In the rows, zero is written as 128.
Named moves come first, each a turn or a mirror and shown by rows before and after it. Which of them, in which order, take the first row of each pair that follows to the second? Write the first one first, as in the answered first pair.
move kan:
[116  77 130 103  96 138 121 127 142 145 131 125 117 144 105 128 176 198
  97  94 152 155] |-> [144  69 137  82 120 138 161 168 164 160 124 119 113 119 135 124 159 128
 125 125 126 188]
[118 123 134 129 123 113 127 111 135 120 132 140 116 147 153 119 131 150
 106 134 137 126] |-> [127 121 135 118 133 113 145 128 144 125 129 139 116 140 162 121 123 123
 117 145 124 139]
[148 131 141 116 152 167 132 133 125 141 155 101 126 124 141 107 139 110
 114 121  90 137] |-> [131 138 140 130 137 170 113 112 114 130 158 103 127 138 127 110 151 148
 102 105 104 117]
[ 96 105 111 147  67 154 148 171 100 164  68 169  94 119 121 109  91 104
 139 104 164  81] |-> [ 98 106 113 145  71 153 150 174 103 164  69 173  95 118 121 107  91  99
 141 108 157  83]
move nari:
[118 161 134 143 118 114 104  97 104 127 126 128 156 127 117 115 115 144
 136 122 141  98] |-> [128 172 136 126 130 110 106  87 117 122 129 123 163 129 130 120 121 136
 134 127 135 113]
[129  35 131 130 124 165 148 178 177 125  97 145  74 117  84 140 141 146
  89  98 114 140] |-> [150  65 140  88 152 156 148 157 209 114  98 133  93 123 111 149 156 132
  80 102  96 172]
[151 116 124 117 170 168 116 163 121 116 141 149 121 138 138 119 124  96
 143 141 125 144] |-> [142 108 122 128 160 172 115 172 109 121 138 149 115 132 133 116 121 104
 144 139 130 135]
move feva:
[135 116 123 115 136 126 147 145 138 131 123 130  98 134 143 148 142 117
 105 131 128 154] |-> [141 110 114 120 143 142 139 146 138 127 128 127  99 136 134 143 148 130
 101 127 123 154]
[124 136 141 140 115 166 133 116 156 132 127 118 162 135 137 102 115 118
 119 145 114 133] |-> [121 142 143 134 111 145 140 114 153 139 124 121 158 130 146 108 112 104
 124 145 117 134]
[ 99 147 153 144 114  73 114 159 107 145 132 116 136 120 133  89  90 162
 127 147 130 106] |-> [106 141 140 156 122 106 100 160 109 135 141 110 133 126 114  86  96 186
 118 142 128 104]
[168 158 155 119 135  80 145  81 129 131 118 134 138 127 151 145 149  78
 136 155 128 144] |-> [185 141 123 143 157 169 112  82 138 102 130 114 146 147 100 120 163 149
 113 140 122 135]
move Fir:
[ 94 141 164 113  97 100  92 151  77 111 164 149 120 133 112  98 119 162
 106 138 190 111] |-> [154 170 147  52 166 136 100  98 154  84 147 114 152 135 132 115 160 134
  99 138 137 166]
[141  96 126  92 129 100 139 139 168 143  94 146  99 133 148 153 123  93
  91 130 115 169] |-> [112  85 132 115 103  84 133 157 136 155  98 160  90 132 139 145 107 103
  96 129 135 148]
[136 148 134  95 127 106 149 157 140 163 132 128 111 120 160 118 125  77
 142 151 139 141] |-> [131 146 137 100 120 102 150 163 130 164 133 131 110 120 161 115 124  80
 142 152 141 135]
move visek:
[127 140 128 113 141 148  95 129 139 112 146 106 138 137 119 128 155 165
 110 141 131 143] |-> [120 137 130 135 134 150  94 155 120 114 155 107 141 126 106 112 130 162
 132 150 135 128]
[110  95  91 132 117 127 144 141 143 138 110 142  89 151 137 142 141 142
 100  92 145 127] |-> [100 107  93 147 109 130 130 127 131 131 116 141 100 155 128 135 137 159
  99  86 153 114]
[138 100 104 145 130 143 147 164 131 136 154 137 127 148 157 142 138 151
 111 100 130 140] |-> [133 111 102 144 128 141 137 148 129 130 157 137 136 153 156 146 146 164
 107  92 129 132]
Pairs:
(two moves a pair)
[138 154 127 141  70  89 156  85 129 114 130 149 135 124 103 139  94 123
 148 113 162  79] |-> [173 128 101 148 108 177 144 110 149  92 140 129 139 125  69 113  99 153
 140 115 139  98]	kan feva
[131 156 163 111 132 125  98 106 109  82 140 118 180 165 132 101 137 174
 107 199 131 158] |-> [144 117 168 117 130 130 138 176 110 112 130 122 157 135 139  91  98 107
 145 229 114 169]	nari kan
[130  98 138 118 103 110 157 180 111 153 138 148  93 129 153 127 118 110
 116 153 127 144] |-> [138 146 128  97 125 123 124  81 148 113 132 129 133 156 143 146 168 157
  85 121 122 153]	Fir visek
[ 84 131 146 147  93  66 117 155  76 135 138 153 125 139 127 121 120 156
 120 147 179  96] |-> [143 170 126  86 165 118 111  73 161  94 127 115 163 153 139 140 176 157
 100 131 129 147]	Fir kan
[149 200 141  98 136 115 107  80 129 102 115 138 200 128 164  93 144 120
 144 132  93 144] |-> [120 145 153 123  92  88 140 180  86 149 117 167 149 110 169  81  98  87
 162 160 115 134]	Fir visek
[135 120 130 162 120 117 133 163 118 120 153 128 133 108 113 108 100 127
 122 120 139  93] |-> [138 139 148 140 119  94 138 160 112 121 158 128 140 115 136 114 102 119
 121 128 145 105]	nari Fir
[161 101 107 112 156 148 139 138 174 143 121 118 101 126 122 148 167 133
 106 140 111 173] |-> [168 122 110 111 168 146 145 129 175 137 121 107 128 108 124 137 158 108
 128 148 101 170]	visek kan
[107 115 115  92 131 127 147 162 145 141  87 114 123 106 144 155 108  65
 106 113 122 148] |-> [ 70 117 113 129  92 118 115 142 105 135  95 125 120 127 115 151 114 133
  89  90 160 108]	Fir kan
[136  74 110 170 106 170 146 157  88 165 122 164  72  95 111 138  95 129
 142 130 140  83] |-> [153  74 112 110 122 136 167 129 143 171 101 171  53 111 160 183 136 104
 108 122 126 129]	feva visek
[ 90 107 124 144  97 141 103 186  82 129 155 127 114 147 112  95 115 171
 128 130 153 109] |-> [126 166 133  74 145 128 100 122 133 101 162 103 157 167 154 113 157 167
 107 135 130 161]	nari kan
[145 132 123  95 166 154 136 125 142 130 122 118 111 137 145 145 131 129
 121 107 113 156] |-> [115 112 132 125 128 129 141 169  99 149 129 135  90 128 141 136 102 127
 133 117 139 131]	Fir kan
[116 157 130 114 115 119 112  96 140 103 133 130 162 153 136 149 127 155
  80 136 150 131] |-> [125 173 134 112 126 117 118  90 139 103 133 122 177 138 137 141 121 133
  97 142 138 130]	kan visek
[137 130 128  89 139  92 151  77 180 135  87 138 127 120 165 163 159  74
 127 123 106 154] |-> [102 145 136 178 103 112 125 103  93 129 122 132 160  89  99 103  99  98
 180 131 132  77]	visek visek
[134 109 131 104 119 130 170 159 141 139 115 131 116 142 165 140 115 103
 115 136 128 161] |-> [102 111 128 135  83 128 140 136 110 131 122 140 114 161 137 140 123 163
  96 111 163 130]	Fir kan
[146 125 131 141 141 124 167 139 128 160 125 130 133  75 122 116  95  42
 201 160  97 112] |-> [116 147 114 126 119 115 102  19 146 124 114 137 132 145 110 167 180 167
 113  95 136  94]	visek kan
[139 168 132  99 147 132  88 106 136 106 162 113 154 168 136 128 166 203
  78 124 151 146] |-> [131 183 163  71 132  58 124 112 139 132 145 128 148 149 189 147 148 129
 103 143 149 157]	feva kan
[101  87 136 155  94 117 140 108 138 127 102 137 102 127 131 165 120 146
 118  95 143  94] |-> [117  84 127 148 113 142 141  93 159 121  94 131 102 124 126 170 130 143
 119  92 127 103]	Fir nari
[154 129 115 111 111 107 114 147 136 120 116 116 126  97 132 131  81  66
 150 131 125 135] |-> [141 147 110 106 102 102  83  87 145 101 110 121 130 129 125 153 124 126
 107  99 141 130]	visek kan
[131 119 122 122 130 148 122 107 146 113 117 132 105 141 124 137 159 172
 102 116 110 133] |-> [134 136 132 103 135 129 122 101 146 111 123 126 117 145 138 137 162 166
  99 124 111 142]	Fir nari
[151  57  93 103 142 173 129 156 156 165  96 137 106 122 109 139 148 113
  55 119 107 173] |-> [166  87 101  89 162 169 137 134 168 161  91 124 129 114 120 136 151  87
  74 124  89 182]	visek kan
[134 134 124 124 133 142 117 138 118 120 139 123 129 140 127 126 131 159
  99 144 139 132] |-> [135 114 122 128 129 142 132 163 115 132 135 124 117 130 126 122 115 140
 111 152 135 132]	kan nari
[ 75 147 151 172  80  80 114 143  64 142 162 147 128 124 116 126 107 140
 149 140 163  92] |-> [113 206 164 102 126  64 108  80 112 119 167 126 171 143 163 142 149 131
 128 145 141 140]	nari kan
[140 129 131 164 142 181 106 132  99 115 130 137 141 138  87 126 105 160
 112 147 119  98] |-> [149 116 148 133 140 135 151 172 109 145 116 147 115 118 136 142  91  85
 126 172 107 128]	visek feva
[114 126 117 114 127 125 118 119 128 121 141 138 120 161 132 123 149 176
  84 119 142 135] |-> [102 126 128 116 110  87 133 127 114 140 133 152 109 154 142 132 137 148
  96 124 151 127]	feva nari
[148 103 107 142 145 187 120 123 153 117 115 127 114 134 106 126 140 155
 128 119 123 130] |-> [158 119 107 127 160 187 120 116 162 113 119 122 129 134 113 125 140 146
 130 122 119 139]	visek nari
[131 121  78 132 127  99 130 165  98 110 139 112 149 158  81 132 145 168
  71 163 153 150] |-> [135 140  91  96 129  52 156 151 114 124 126 116 156 149 122 149 143 114
  85 169 144 167]	Fir feva
[118 128 109 162 138 114 127 188 131  97 145 114 133 144 126 124 128 129
 141 129 136  73] |-> [127 124 119 129 145  88 147 191 156 112 132 123 119 148 155 143 142 104
 129 133 127  98]	feva visek
[141 169 143 107 158 138 120 113 127 110 158 116 157 128 121 118 133 141
 121 144 128 155] |-> [127 175 148 106 143 115 114 102 115 113 156 121 159 131 127 125 136 144
 117 140 139 149]	feva kan
[128 124 144 136 129 111 153 149 113 140 145 139 135 115 125 116 107  79
 158 136 136 111] |-> [136 162 148 105 146 103 130  92 131 120 148 129 160 138 139 129 142 109
 132 126 136 123]	kan nari
[118  88 111 142 116 125 138 125 126 139  98 162  93 142 105 151 146 149
  98 108 155 111] |-> [146  91 118 111 144 121 167 147 155 149  95 157  95 123 134 152 136  96
 112 128 129 147]	kan nari
[106 161 134  98 128  55 112  18 126 145  92 126 142 152 160 164 140 119
 134  78 180 133] |-> [ 98 133 112 146 121 125  74  37 102 127 113 122 139 168 101 135 140 197
 111  66 192 104]	feva Fir
[118  83 107 137 114 137 129  90 169 133  85 134 102 125 109 172 158 129
 117  90 113 114] |-> [ 99  82 114 153  91 116 124 107 141 142  94 143  93 126 105 164 148 137
 118  92 131  98]	nari Fir
[139 160 131 137 152 104 141  69 156 124 117 119 157  88 128 133 128  80
 167 131  92 125] |-> [107 152 140 171 114  83 130  94 107 134 123 134 146  86 111 120 103 101
 173 129 124  88]	visek Fir
[158 111 135 130 138 154 144 190 140 149 139 112 126 122 104 107 149 149
 151 133 108 146] |-> [152 139 145  92 134 103 145 130 165 147 122 120 131 143 140 147 181 143
 132 117 112 160]	feva visek
[133 116 101  85 142 168 178 180 174 126 165 110 123 122 154 136 129 124
 122 129 142 149] |-> [113 157 117  71 124 104 173 119 171 124 156 114 137 132 173 162 148 124
 118 117 154 142]	visek feva
[176 177 117  98 173 165 118 116 154 131 164 115 138 134 140 112 122 120
 120 143 123 161] |-> [135 146 133 139 124 128 126 179  92 159 173 141 109 122 133  98  80 114
 140 160 157 129]	Fir kan
[143 140 163  90 138  83 160 143 133 146 144 148 125 137 180 146 146 124
 125 160 127 160] |-> [144 108 130 140 139 173 125 159 121 126 156 139 119 149 112 122 146 204
 105 139 135 141]	feva nari
[137 127  81 162 132 134 134  85 152 150  70 115 130  79 145 143 117  59
 188 108 106 153] |-> [123 107  85 155 114 108 142 102 149 167  62 132 105  91 162 161 126  61
 167 109 118 159]	Fir visek
[142 133 119  96 174  78 135 157 133 140 113 135 108 158 155 139 150 108
  88 137 128 171] |-> [114 141 126 116 145  59 116 137 107 138 120 145 109 167 140 138 153 148
  79 122 154 139]	Fir visek
[170 123 145 140 139 142 147 190 139 145 145 139 133 121 118  92 103  84
 141 156 111 133] |-> [174 177 150 113 152 134 109 109 154 110 156 130 166 158 122 112 152 150
 100 130 122 137]	kan nari
[ 71  42 162 136 101 133 137 115 108 141 125 134 105  95 114 134 132 114
 120  95 144 145] |-> [ 92  62 166  91 130 124 142  88 142 133 124 124 115 106 143 149 159 101
 103 101 126 178]	visek nari
[161 125 102 128 126 150  97  87  99 107 142 125 110 146 161 153 132 175
 106 123 125 163] |-> [171 135  98 139 138 173  95  93  97 101 152 116 128 132 141 132 121 164
 127 132 116 155]	visek Fir
[129 120 128  85 116  91 166 113 144 102 113 151 119 135 142 119 143  75
 124 117 101 136] |-> [135  93 101 122 124 165 135 125 136  83 126 141 118 145  89  95 149 138
 108 101 106 123]	feva nari
[ 93  70 111 208 106 139 163 126  96 136 119 158  98 118 107 150 103 104
 157 110 119  66] |-> [114  81 106 145 127 121 163  64 161 126  96 158  88 150 147 200 163 116
 101  89 109 116]	visek visek
[134 157 149 111 143 110 141 119 143 143 124 129 142 126 135 125 136 102
 134 152 117 143] |-> [123 117 138 124 124 111 150 147 139 156 111 145 104 127 130 136 134 107
 127 147 121 140]	nari visek
[134 132 121 101 129 149 112 117 160 121 131 140 153 141 144 125 173 152
  89 114 129 141] |-> [102 108 131 138  94 135 120 176 112 145 143 155 132 128 132 106 131 146
 107 128 154 115]	Fir visek
[120 139 131 125 112 122 155 114 123 142 112 122 123 106 147 142 124  88
 143 123 116 120] |-> [108 134 129 146  98 125 145 124 104 143 115 125 120 109 132 129 114 107
 144 122 126 102]	kan visek
[118 151 123 124 131 105 122 127 139 129 135 122 146 141 141 138 146 128
 121 137 130 131] |-> [110 145 127 136 122 101 125 146 119 136 137 122 140 138 136 127 133 125
 133 143 138 120]	Fir visek
[137 192 146  99 128 125 106 104 111  96 156 110 162 147 143 121 141 177
 108 118 144 141] |-> [148 200 151  92 142 121 122 111 116 100 156 102 176 129 151 116 128 141
 129 132 127 151]	kan visek
[133 163 130 107 150 152 115 161 122 115 163 113 153 146 123 100 141 164
 100 141 135 145] |-> [111 171 148 103 122  88 131 167 102 133 157 129 143 138 150 111 126 128
 117 150 149 137]	Fir feva
[138 119 128 106 132 114 128  85 152 125 133 146 132 147 145 152 157 121
 116 121 127 141] |-> [132  86 123 130 118 120 147 136 137 145 128 156 108 121 138 141 122  95
 137 132 126 134]	nari kan
[154 126 130 150 142 130 152 120 141 137  95 127 143 112 137 128 114 103
 159 155  98 112] |-> [140 113 125 176 128 144 139 139 118 136 105 134 134 115 112 116 108 133
 150 148 115  95]	feva Fir
[108 127 113 164  86  89 128  98  96 110 125 140  93 136 131 148  91 119
 149 131 147 116] |-> [134  89  97 168 101 136 138 151 106 117 130 136  76 131 121 133  85 114
 153 142 132 135]	feva visek
[114 109 113 136 119 156 100 118 132 116 125 136 112 155 112 145 157 182
  85  97 138 118] |-> [116  85 129 135 113 133 148 196 116 155 127 146  89 128 136 133 111 107
 124 134 131 130]	kan Fir
[141  79 121 137 125 146 146 152 117 117 103 127 112 119 110 145 100  90
 140 101  98  95] |-> [161 126 127  92 153 135 135 101 149  95 110 114 143 137 133 154 135 102
 115  97  91 125]	kan nari
[143  80 103 111 145 175 147  83 128 141  83 116 118 153 120 125 131 114
 115 113 119 137] |-> [150  87 107 114 150 176 155  90 124 141  89 107 125 138 122 116 119  91
 137 121 114 136]	visek kan
[158 115 140 125 148 139 106 109 182  89 140 100 137 162  99 136 136 151
  97 122  83 142] |-> [103 106 168 150  84  63 120 146 116 129 142 136 114 154 112 138 102 127
 115 132 127 101]	Fir feva
[147 128 124 110 173 144 146 132 142 120 124 127 116 122 143 138 129 107
 116 125 112 130] |-> [129 147 125 148 156 147 120 119 109 110 139 125 140 118 112 117 117 139
 131 114 124  92]	visek visek
[107  69 126 153 112 128 155 161 122 142 107 122  75 134 100 142 124 128
 119 107 132 124] |-> [119 151 135 127 138 114 121  68 138  98 122 102 136 152 109 145 162 160
 106  91 128 127]	nari visek
[107  93 121 144  99 159 122 171 115 134 122 152 107 133 105 128 114 145
  78 110 169  98] |-> [134 100 121  93 125 148 139 141 171 132 106 147 104 141 143 158 146 117
  62 110 145 143]	kan visek
[152  76 100 187 121 184 127 115 151 130  96 132 116 118  76 117 112 126
 130  94 113  84] |-> [179 133 125 112 153 125 154  81 193 131  92 127 142 116 144 143 135  57
 135 110  88 135]	nari feva
[ 87 141 135 110 119  82 123  83 131 141  99 158 109 126 132 178 141  92
 115  88 119 110] |-> [ 84 133 117 158 122 146  91  91 106 115 122 146 123 128  79 142 126 148
 117  80 127  77]	visek feva
[157 147 128 131 137 136 104 107 145 124 128 103 128 127  90 106 126 131
 141 166 102 130] |-> [162 142 127 123 139 135 114 119 153 131 124 108 122 128  98 108 129 119
 136 168  96 139]	visek visek
[127 134 136 152 103 157  94 101 114 139 137 126 189 137 128 115 110  84
 173 113 109  83] |-> [151 119 133  95 123 145 117  99 163 146 119 129 169 147 169 148 140  56
 144 113  91 133]	visek visek
[ 87 121 128 146  96  66 133 112 126 132 111 145  98 137 123 179 153 115
  81  85 165 127] |-> [121 132 124 110 134  85 145  95 172 125 103 128 112 135 136 184 166  90
  82  90 136 160]	Fir kan
[102 119 118 164 102 132 105 117 111 107 129 127 119 144 114 139 140 180
 120 103 143  97] |-> [131 103 128 136 124 123 157 178 127 136 121 127 111 111 148 132 105  90
 154 141 112 133]	kan Fir
[110 143 137 120 126 140 105  95 139  98 109 153 127 124  83 134 154 103
 125  98 127 149] |-> [113 120 140 130 126 143 121 144 127 114 111 154 115 107  82 120 128  69
 149 119 119 150]	visek visek
